In the data rows, the value 50 means zero.
Here are some points, one per row:
tensor([55, 51, 37, 44, 51, 51, 51, 52])
tensor([50, 57, 71, 54, 39, 62, 51, 30])
tensor([58, 45, 36, 40, 79, 42, 25, 60])
tensor([59, 39, 48, 56, 66, 42, 44, 57])
tensor([14, 66, 61, 43, 47, 31, 43, 50])
tensor([62, 41, 33, 45, 56, 52, 51, 58])
tensor([43, 48, 63, 55, 51, 41, 65, 50])
tensor([54, 45, 66, 49, 42, 61, 50, 41])
tensor([56, 51, 38, 47, 62, 49, 42, 52])
tensor([32, 55, 57, 59, 29, 44, 59, 52])
tensor([52, 49, 65, 63, 38, 59, 53, 43])
tensor([31, 60, 70, 43, 46, 46, 55, 45])
tensor([59, 55, 35, 44, 70, 47, 47, 57])
tensor([58, 42, 42, 49, 64, 44, 50, 57])
tensor([61, 46, 38, 51, 61, 49, 40, 52])
tensor([38, 68, 53, 43, 25, 62, 64, 44])
tensor([39, 57, 51, 60, 37, 46, 59, 57])
tensor([44, 52, 61, 55, 46, 49, 60, 48])
tensor([48, 39, 64, 57, 49, 44, 57, 53])
tensor([49, 43, 53, 57, 49, 46, 51, 55])
tensor([32, 72, 64, 51, 35, 52, 63, 41])
tensor([50, 63, 71, 49, 33, 64, 71, 27])
tensor([24, 76, 62, 46, 23, 55, 49, 39])
tensor([37, 71, 62, 39, 34, 58, 65, 33])
tensor([72, 41, 34, 49, 74, 52, 36, 55])
tensor([61, 33, 33, 50, 59, 48, 38, 66])
tensor([58, 42, 33, 57, 52, 49, 48, 64])
tensor([68, 51, 38, 50, 67, 53, 53, 47])
tensor([42, 46, 51, 56, 34, 48, 61, 56])
tensor([42, 51, 69, 48, 39, 56, 50, 38])
tensor([44, 36, 56, 52, 48, 42, 47, 57])
tensor([75, 42, 36, 58, 56, 61, 40, 47])
tensor([69, 46, 33, 40, 76, 52, 46, 51])
tensor([44, 65, 63, 38, 37, 60, 71, 32])
tensor([34, 48, 52, 58, 36, 42, 45, 64])
tensor([59, 40, 35, 50, 63, 47, 32, 64])
tensor([56, 45, 36, 36, 68, 45, 39, 55])
tensor([55, 44, 45, 52, 59, 46, 47, 52])
tensor([59, 34, 46, 54, 59, 47, 34, 53])
tensor([70, 48, 37, 57, 56, 59, 38, 44])
tensor([37, 46, 51, 47, 33, 46, 59, 56])
Along one direction, these points spread out more than along any other. How far along it is each point below, from 0 to 99? 50 is the average, and the first point above lies past it.
tensor([49, 43, 53, 57, 49, 46, 51, 55]) : 51
tensor([43, 48, 63, 55, 51, 41, 65, 50]) : 42
tensor([44, 52, 61, 55, 46, 49, 60, 48]) : 41
tensor([50, 57, 71, 54, 39, 62, 51, 30]) : 34
tensor([54, 45, 66, 49, 42, 61, 50, 41]) : 43
tensor([44, 36, 56, 52, 48, 42, 47, 57]) : 51
tensor([56, 45, 36, 36, 68, 45, 39, 55]) : 67
tensor([37, 71, 62, 39, 34, 58, 65, 33]) : 26
tensor([55, 51, 37, 44, 51, 51, 51, 52]) : 56
tensor([59, 40, 35, 50, 63, 47, 32, 64]) : 70
tensor([50, 63, 71, 49, 33, 64, 71, 27]) : 26
tensor([70, 48, 37, 57, 56, 59, 38, 44]) : 64
tensor([14, 66, 61, 43, 47, 31, 43, 50]) : 34
tensor([39, 57, 51, 60, 37, 46, 59, 57]) : 40
tensor([62, 41, 33, 45, 56, 52, 51, 58]) : 64
tensor([75, 42, 36, 58, 56, 61, 40, 47]) : 67
tensor([59, 55, 35, 44, 70, 47, 47, 57]) : 65
tensor([55, 44, 45, 52, 59, 46, 47, 52]) : 59
tensor([24, 76, 62, 46, 23, 55, 49, 39]) : 22
tensor([34, 48, 52, 58, 36, 42, 45, 64]) : 44
tensor([58, 45, 36, 40, 79, 42, 25, 60]) : 75
tensor([37, 46, 51, 47, 33, 46, 59, 56]) : 40
tensor([61, 33, 33, 50, 59, 48, 38, 66]) : 70
